In the rows, zero is written as 128.
The rows of Y fall into 3 groups, and each row is roughly a mix of its group's hidden directions.
Y (134 x 12):
[[127 140 188 138 170 116 157 130 138  80  86 100]
 [113  93 130 141 141 178 139 134 170 182 107 174]
 [122 136 120 194 156 151 171 172 129  97 106 106]
 [122 131 136 175 122 167 140 189 115 150 181 147]
 [121 126 111  88 104 134  83  99 162 176 142 178]
 [158 124 183 130 115 110 192 176 114 127 153 134]
 [176 144 119 130 129 125 182 122  91 107 163  73]
 [142  86 167 133 196 106 165 152 126 152 107 132]
 [104 144  71  81 126 111  89 141 122 154 179 132]
 [131 106 171 139 103 109 137 172 102  91 189 109]
 [162 155 154 122 130  95 165 118  83  88 164  89]
 [114 126 163 190 147 164 142 126 184 129  93 128]
 [100  75 144 117 114 150  89 157  86 113 157  87]
 [130 149 199 128 135 105 189 139  89 126 128 139]
 [133 156 174 119 151  88 176  96 126  79 103 131]
 [ 82 135 114 149 114 104 125  97 138 105  68 180]
 [168 167 109 125 131 112 142 139 124  96 132  48]
 [141 131 210 103 138 131 102 114 147 118  88 160]
 [134 133 137 103 145 112 155 104 179 151  56 154]
 [154 104 147 131 116 155 174 123 115 184 183 152]
 [135 137 141 139 120 110 118  98 191 149  61 159]
 [172 149 108 109 120 154 110 129 127 141 154 208]
 [144  96 189 103 177 154 117 132 124 156 111 169]
 [143 106  64  75 135 156  83 101 123 121 119 120]
 [129 111 173 107 107  82 181  76 114 107 122 116]
 [115 109 203 127 166 124 118 137 115  78 104 104]
 [132 156 208 131 165 120 158 117 110  93 126 108]
 [133 143 118 106 128  95 102  84  98  94 146  59]
 [ 97 136 152 142 133 126  52 161 148 140  90  97]
 [134 113 132 142 167 168 125 139 145  85 111 202]
 [145 124 108  80 148  93 122  88 140  77  81 148]
 [117 141 165 106 143 161 174 182 106 102 169 142]
 [118 123 210 116 157 109  87 115 133 119  99 103]
 [123 161 192 140 149 102  94 105 169 119  89 114]
 [134 143 161 124 180  96 171  89 121 122  94  85]
 [134 145 119 183  97 147 141 178  99 120 180 104]
 [124 123  43 134 110 137 121 151 108 143 179 122]
 [117 159 184 179 102 137  87 128 156  90 130 123]
 [121 137 154 142 161 100 110 103 186 159  70 128]
 [140  83 139 158 120 177 139 176 136 166 158  94]
 [136 135  95 112  93 155  84 143 138 152 201 122]
 [160 119  73 125 136 177  79 131 155 136 146 166]
 [180 140 171 106 135 124 180 117 107 131 180 110]
 [123 153 194 145 115  89 107 165 120 116 146  81]
 [148 159 108 128  89 118 135 156 148 173 192 156]
 [ 97  68 162 126 113 143 101 174  88 129 159 118]
 [159 183 106 104 123 142 132 126  83 166 159  85]
 [153 137 100  82 128 159  97 152 104 135 178 177]
 [148 122 175 100 193 151 162 164 112 115 149 134]
 [165 127 130 151 139 146 161 155  82 106 169  72]
 [168 106 122 123 169 158 102 146 123 180 182 115]
 [117 130 174 157 154 152 159 132 187 136  80 149]
 [110  90 131  79  93  96  74  95 120 111 115 102]
 [133 162 178 131 163 114  81 104 112  98 141  79]
 [117  97  88 132  87 172 114 171 104 121 177 140]
 [ 93 119  99 157 163 147 127 110 122  99  53 134]
 [159 190 103  86 127 107 116  83 142 169 124 130]
 [146 127 137  85 123 117  81  89 126 163 181 167]
 [111 118  66 112 129 110  77 103 145 178 118 105]
 [142 137  38  96 121 123 106 108 114 133 143 100]
 [122 158 125 135 116 125  51 174 149 164 136 104]
 [117 129 117 126 156 162 133 115 155 163 113 212]
 [159 111 132  94 154 120 151 107 155  88  58 146]
 [168 168 115 106 121 152 133 155  92 162 190 120]
 [178  85 192 141 144 106 165 139 127 107 140 115]
 [144 146 181 120 120 125  93 181 148 155 181 130]
 [ 87 162  90 171  77 136 130 148 121 172 123 149]
 [ 79 135  98  84 110 122  78  82 156 144 112 131]
 [ 77 118 185 161 127  92 122 133 125  95  84 122]
 [130 118  88 123 143  91  96  84 121 106 100  64]
 [ 99  99 207 103 127 104 108 123 159 114 107 148]
 [127 143 136  98 135  91 114  84  98  82 139  67]
 [132 110 135  80 160  87 119  73 142 111  78 136]
 [109 107 156 181 122 125 164 142 175 157  89 162]
 [107 115 111 156  82 143 119 168 160 166 156 179]
 [130 138 109 126  77 127 109 138 184 143 100 191]
 [117 113  67 121 111 157  61 156 134 151 142 145]
 [128 116 142 106 133 141 127 115 163 165  98 210]
 [120 144 101 154 122 132 106 157  90 134 200  86]
 [155 162 109  85 159  89 167  80 118 125 102 108]
 [142 134 157 149 160 127 198 129  94  78 146 140]
 [139 100  53 110 128 157  99 131  93  93 146 113]
 [ 92 130 178 134 145 128  89 153 177 140  96 170]
 [163 179 176  94 134  86 154 101 147 130 128 102]
 [158 141 108 140 121 133 114 170  94 107 171  60]
 [120 153  71 144  80 108 114 103 112 185 126 111]
 [ 98 149 179 148 160  99 105 122 107  90  78 107]
 [110 122  63 127 129 124 148  90 138  91  68 132]
 [160 139 106 118 146 108 120  95 101  64 114  74]
 [133 110 176  97 178 102 137  92 117 135  82  95]
 [149 125  99 146  70 188 100 111 125  87 137 140]
 [104 145 189 126 139  87  84 146 119  78 115 114]
 [160  87 141 103 138 130 110  87 177 132  87 172]
 [103 124 151 107 112  90 126 115 193 105  71 123]
 [128  93 125 115 125 126 154 165  60 139 184 143]
 [145 144  54 131 151 166 148 145 136 155 165 156]
 [152 138  74  80 122 107  85 113 121 120 170  93]
 [128 129  66  88 175 131 170 148 123 165 145 129]
 [ 97 135 167 154 153 110  96 127  96  94  79  87]
 [103 134 110 201 116 172 128 157 175 128 140 129]
 [142 107  73 127 112 161 115 144 152 169 133 191]
 [133 109 131  76 123  93 100  74 158 120 109 175]
 [113 133 156 120 145 109 155 108 116  80  86  61]
 [ 85  98 170 172 144 152 102 180 140 127 113 152]
 [120 124  98  96 132 138 111 168  77 123 197 112]
 [164 105 132 129 116 155  77  76 148 135  82 157]
 [146 138 168 122 149 123 173 142  99  61 126  89]
 [110 106 126 186 106 145 181 140 114 168 150 165]
 [ 99  98 172  86 158 133 104 106 158 157 138 176]
 [135 104 117 125 131 146 109 130 168 176 117 206]
 [125 112 120 117 133 106 102 134 134 168 165 211]
 [151 159 102 145 109 174 123 159 114 187 166 152]
 [117 121 160 165 165 151 110 193 116  81 131 113]
 [118 114  94 116 105 111  85  93 165 155 109 188]
 [114 111  93 120  92 109  81  73 168 118  94 117]
 [135 159 123 197 142 142 186 173 129 130 135 122]
 [131 119 168 147 140 177 125 146 179 143 102 184]
 [113 125 216 143 145 155 117 135 157 107  98 126]
 [121  96 124 113 130 116 113 107 174 150  87 200]
 [130 114 110 122 117 138 110  89 174 147  62 175]
 [113  69 133  85 124 127 113 150  65 130 153 100]
 [138 157 175 138 140 176 123 145 175 121 119 185]
 [143 126 163  95 203 117 145  97 123 144  93 108]
 [ 96 158  88 122 115  97 116  83 138 140  92 184]
 [144 160 105 130 124 105 163 176  81 105 163  87]
 [141 123 161 149 144 121 185 184 101 111 143  84]
 [123  88 102 138 154 129 159 165  82 168 177 140]
 [110 130 159  89 182  96 140 113  97  97 129  77]
 [172 106 186 105 158 131 142 111 137 131 127 190]
 [131 124 149 135 118 111  82  91 180 142  63 137]
 [109 117 142 136  92 130 147 188  90 117 186 151]
 [124  90  74 120  98 161  70 145 143 156 135 151]
 [160 131 156  76 103 148 134  98 167 139 101 180]
 [137 109  38  91  94 129 125 114 123 138 120 123]]
Here is one row from each group, named. Which group is each of the other rows in?
[131 136 125  78 155  64 163 122  81 138 140 105] -> <51>
[125 110 163 165 121 155 175 198 140 117 141 149] -> <86>
[121 122 129 134 100 144  69 165 133 192 165 131] -> <125>

[129 167 183 123 184  94 130 108 114 111 131  85] -> <51>
[113 145  70 162  88 149 107 152 131 179 144 102] -> <86>
[166 149 151 138 124 124 127 164 102 128 175  58] -> <125>
[120 121 128 116 109 134 150 147  62  86 180  92] -> <51>
[144 127 133 100 190 201 108 117 143 141 111 118] -> <86>
[155 138 116  79 129 128 155  63 144 171 125 162] -> <125>
[112 148 165  99 152 118  51 129 155 132  90 126] -> <125>
[136 153 107 135 108  93 126 147  80 100 192  94] -> <86>
[162 140  67 111 102  87 146 147 125  81 116  98] -> <86>
[149 183 125  83 148  95 105  89 113  99 130  90] -> <51>
[109 103  71 148 103 160 102 131 150 187 103 121] -> <125>
